Families of rows that turns and mirrors carry onto each other, the same ones carrying the whole set onto itself: the rest of each named row's family, in list order
5 families of 4 rows
Dov: [ 26.4   5.3 -11.8 -31.1 -13.6  14.3  13.1   0.7   6.9  -7.9 -13.2 -18.1
  11.7   4.1  -2.2  31.3  11.5   1.3  -6.9   9.8  11.7  18.1   8.1  20.0]
Kar: [-27.4   1.5  21.6  -5.8   3.0  -5.2  13.6   8.0  -7.5  10.4   3.5   7.3
   1.3  17.6  15.7   1.7   2.5 -18.3 -13.5  10.4  23.3 -17.2   6.5 -33.7]
bagu: [ 21.6  11.1  22.9 -22.3 -11.9  -5.4   2.1   5.2  11.3  -6.6  -4.3 -17.3
  30.2 -32.7  12.6   9.3   0.0 -14.5  -4.4  -9.5   8.6   6.8  17.7   7.8]
nafa: [-12.3 -12.2  13.3 -14.6  -1.7   6.4  -7.2 -16.5   6.0   3.2  -9.5  -0.5
  32.0  -2.0 -10.8  10.1   7.6 -25.1 -12.9  -6.3  13.9  26.9  13.3  29.5]
Pazik: [ 23.1  17.5 -19.1 -12.6 -41.9   3.8  -5.3   4.7  -0.6   5.5 -10.6  -9.1
 -24.0   4.6   0.7  -0.1   3.9  11.8  15.1 -20.3   9.7  17.5   3.6  15.4]
basof: [-22.8 -11.8  -1.4  26.7   0.6  14.9 -21.1  -7.5  -8.7   3.4  -9.2  21.8
 -16.8  25.0   7.6  -6.9  -9.0   1.5  10.9 -19.3 -14.0  -4.6   8.5  -2.9]
zik: [  9.0   0.3  19.3 -26.9  17.9   8.2  16.0  10.7   4.5 -11.1  17.1   6.2
  27.6  -4.0 -19.5   7.3   9.4 -13.5 -11.8   0.6  22.9   7.5  -5.5   6.1]
kuf: [ 19.0  15.6  -8.5   4.1 -14.7  10.1 -15.2 -11.3 -11.1  16.9  11.3 -18.3
 -11.2 -23.2   5.0 -24.5   4.5  -0.3   9.4   9.5  -0.2  19.9 -13.0  30.5]
gitu: [ 18.4  10.8  -8.3  -0.6 -13.7 -11.3 -32.6  19.1   3.8  -2.8  11.5 -16.5
  -8.9 -24.5 -12.3  -4.1  -8.3   9.9  -3.9 -30.4  -3.6  -2.4   9.2   9.4]
rimu: [ -4.5 -12.0 -22.8  16.2   4.5 -23.5  -5.8  10.0  -6.6   1.3   5.2  -1.1
 -23.9  -0.2   8.5   0.6   4.3  14.5  -1.2  -8.9 -26.3 -19.2   7.0 -21.6]
rotag: [ 16.8   0.4  -0.5  -0.1  12.3  11.9  20.2 -13.2  -4.3  -2.4  11.3 -10.0
  18.5 -25.6  -9.8   7.8  13.4 -14.4 -13.3  24.0  16.4  11.6 -13.3  24.7]
Sen: [ -5.6  -5.0  -1.5   0.3 -13.1  17.9 -34.3  -1.9  -1.8   7.4   6.4  -1.7
   2.3  10.7 -11.5 -14.2  -2.2  -4.4   6.8 -28.7  -9.1  26.9   9.0  30.9]
lumo: [ -7.7  13.6   2.1  32.8 -11.2   9.4 -11.3   0.3 -20.5  15.9   7.8 -12.9
 -33.9  -1.3  16.3 -23.6  -9.1  -6.7   5.6   9.8   4.0 -10.2  -2.3 -14.1]
Guve: [-29.8 -18.0  12.5  12.4  11.4   3.3   6.2 -21.7  -0.9   1.7 -25.1  23.9
  12.9  12.8   7.7  18.1   1.0 -18.6  -9.4   3.2   8.6  -4.9  12.2  -5.4]
poge: [-14.5  12.7  -4.6  -5.6  -8.6  -8.3 -28.1  -2.6 -10.3  26.0  -4.2   9.5
 -28.9  11.1  23.7 -20.6  -2.2  14.0   9.9   5.7  -5.0 -11.1  -4.6 -10.7]
tesi: [  1.7   4.0  -5.5  11.0 -19.4  -8.2   2.4  11.6  -7.9  -3.1 -27.0  -3.7
 -44.4  19.1  -3.7  -2.9  -3.0  -0.5  10.1  -7.5   7.7  -1.1  11.4 -30.2]
zimuf: [ 22.4  11.8  -7.1 -25.6   6.4   4.4 -25.3  -0.2   1.4   5.3   8.1   8.6
  -2.6  -8.8 -11.9 -16.1   5.3  18.0  11.2  -3.2  -5.6  14.3 -16.4  28.3]
nop: [ -9.5  -1.5  10.5  28.8  15.6  11.8  23.8  -2.0 -13.9  -3.6   7.0  -3.8
  -3.6  -4.5   2.5   8.4  -0.6 -21.6 -18.2  24.2  20.7 -17.8  -2.8 -19.8]
Tet: [ -2.2 -11.7   8.1  -5.3   5.9 -18.1  29.9  -4.5   0.7  -3.3 -11.0  -2.0
  16.2  -8.5  32.6  14.0  11.8  -9.5  -1.9  12.9 -14.4 -10.1  16.0 -22.7]
nefi: [  4.1  -6.6   1.7  -7.4   9.9   2.9  21.2   7.5  -0.9 -17.5 -29.5 -11.9
  -8.6  18.6  -7.5  29.1   4.4 -10.6 -11.8  22.5   9.7  -1.3  15.2 -25.3]

Same family as Tet: bagu, gitu, rimu
Same family as Guve: nafa, basof, Sen
Same family as nop: kuf, rotag, lumo

Families of rows that turns and mirrors carry onto each other, the same ones carrying the whole set onto itself: the rest of each named row's family, in list order
10 families of 4 rows
lipi: [-13.5 -11.4 -12.8  26.0 -12.7  14.6 -22.8   5.0]
kamo: [ 20.8  -5.2  20.2 -15.6  -1.9  22.0 -14.7  -1.2]
ziles: [  7.0 -19.9  11.3 -24.2 -20.9  -2.5   9.2 -14.3]
ref: [ 21.1 -15.6 -13.5  29.2 -11.6 -21.6 -13.9 -10.9]
gib: [-16.4 -13.1  -9.9  24.8 -11.2  12.3 -25.0   6.2]
sadu: [ -0.7 -23.1  15.2 -21.0 -10.3 -15.2   8.5 -12.8]
zed: [ 22.5 -15.5 -18.0  26.7 -12.1 -20.0 -10.5  -7.8]
nav: [-17.2 -16.9  -4.7  30.8 -11.4   8.9 -23.0   2.1]
diz: [-16.2 -14.9  -9.5  27.7 -10.5  12.0 -23.3   4.0]
Vibu: [ 15.3  -3.9  23.8 -13.1  12.0  12.9 -21.6  -1.8]
vana: [ 17.4  -7.4  25.3 -13.8   7.9  13.8 -22.2  -1.3]
Tusu: [-14.4 -15.8  -7.6  30.2  -6.2  13.6 -22.3   4.6]
sura: [ 15.9  -4.8  23.2 -14.7   7.7  14.0 -23.5   0.7]
Tep: [ 23.0 -11.4  25.3 -13.7   5.1  13.9 -21.0   1.1]
Loset: [  1.1 -25.4  15.7 -23.0 -14.3 -13.2   5.4 -12.9]
mekos: [ 20.8 -13.4 -19.3  24.9 -11.3 -21.3  -9.3 -12.6]
sir: [ -1.4 -24.5  19.7 -19.7 -13.4 -14.0   3.5 -16.7]
Bemeb: [ 14.1  -7.7  21.7 -15.6  12.6  11.4 -24.9  -4.9]
Kib: [ 17.4 -11.2  25.8 -11.9   6.6  15.3 -23.5   2.4]
Tute: [ -8.1 -12.1 -12.9  25.2 -18.9  20.0 -16.8   4.0]
rukir: [-16.7 -15.3  -9.8  28.9 -11.1  12.3 -15.2   4.8]
sed: [ 23.4 -19.6 -16.6  25.3 -13.2 -22.2 -14.0  -5.7]
redu: [ -0.6 -27.0  14.1 -24.8 -16.4  -8.8   1.8 -15.8]
luba: [ 23.3 -11.5 -19.9  26.9  -9.7 -15.8 -11.3 -11.7]
gevi: [-15.6 -14.1  -7.2  28.9  -7.3  13.7 -20.0   6.4]
Defi: [ 21.8 -20.7 -16.2  27.4  -8.9 -21.6 -10.2  -3.1]
lela: [ 24.6 -12.3 -21.6  23.6 -21.1  -9.0  -6.8  -8.5]
nutat: [  4.5 -27.2  15.0 -22.5 -12.7 -14.1   3.8 -17.1]
rekig: [ 16.5  -5.8  22.5 -17.1   4.2  16.8 -21.9  -0.2]
bonop: [ 15.3 -11.5  26.9 -12.4   8.4  15.7 -22.1  -0.4]
Vifop: [ 19.5 -17.5 -18.3  26.4 -11.1 -21.0  -9.4 -12.5]
fil: [ 22.1 -14.1 -20.3  25.6 -16.1 -17.7  -7.4  -5.4]
tisut: [  1.2 -27.5  16.9 -20.8  -8.1 -15.2   8.2  -9.0]
Bagom: [  5.5 -23.2  14.0 -24.4 -16.6 -11.0   7.2 -10.5]
vunib: [ 22.8 -15.2 -18.7  24.2 -14.0 -21.8 -10.3  -5.2]
Bomi: [-16.8 -16.9 -12.0  25.1  -6.9   9.8 -27.9   0.7]
Sug: [  1.6 -23.2  13.7 -23.5 -14.6 -15.3   6.9 -10.8]
pegop: [  2.6 -27.1  13.1 -23.0 -15.4 -14.9   2.4 -16.8]
Tomu: [ 17.6  -7.8  29.4 -10.4   8.4  10.8 -22.4  -3.4]
davab: [-16.9 -18.3  -8.6  25.5 -11.3  10.8 -27.4   4.8]

Same family as Loset: zed, diz, vana
Same family as lela: kamo, ziles, Tute
Same family as Vifop: Tusu, nutat, bonop
Same family as sir: ref, nav, Tomu
Same family as lipi: rekig, fil, Bagom
Same family as Sug: gib, sura, vunib
Same family as Tep: rukir, redu, luba

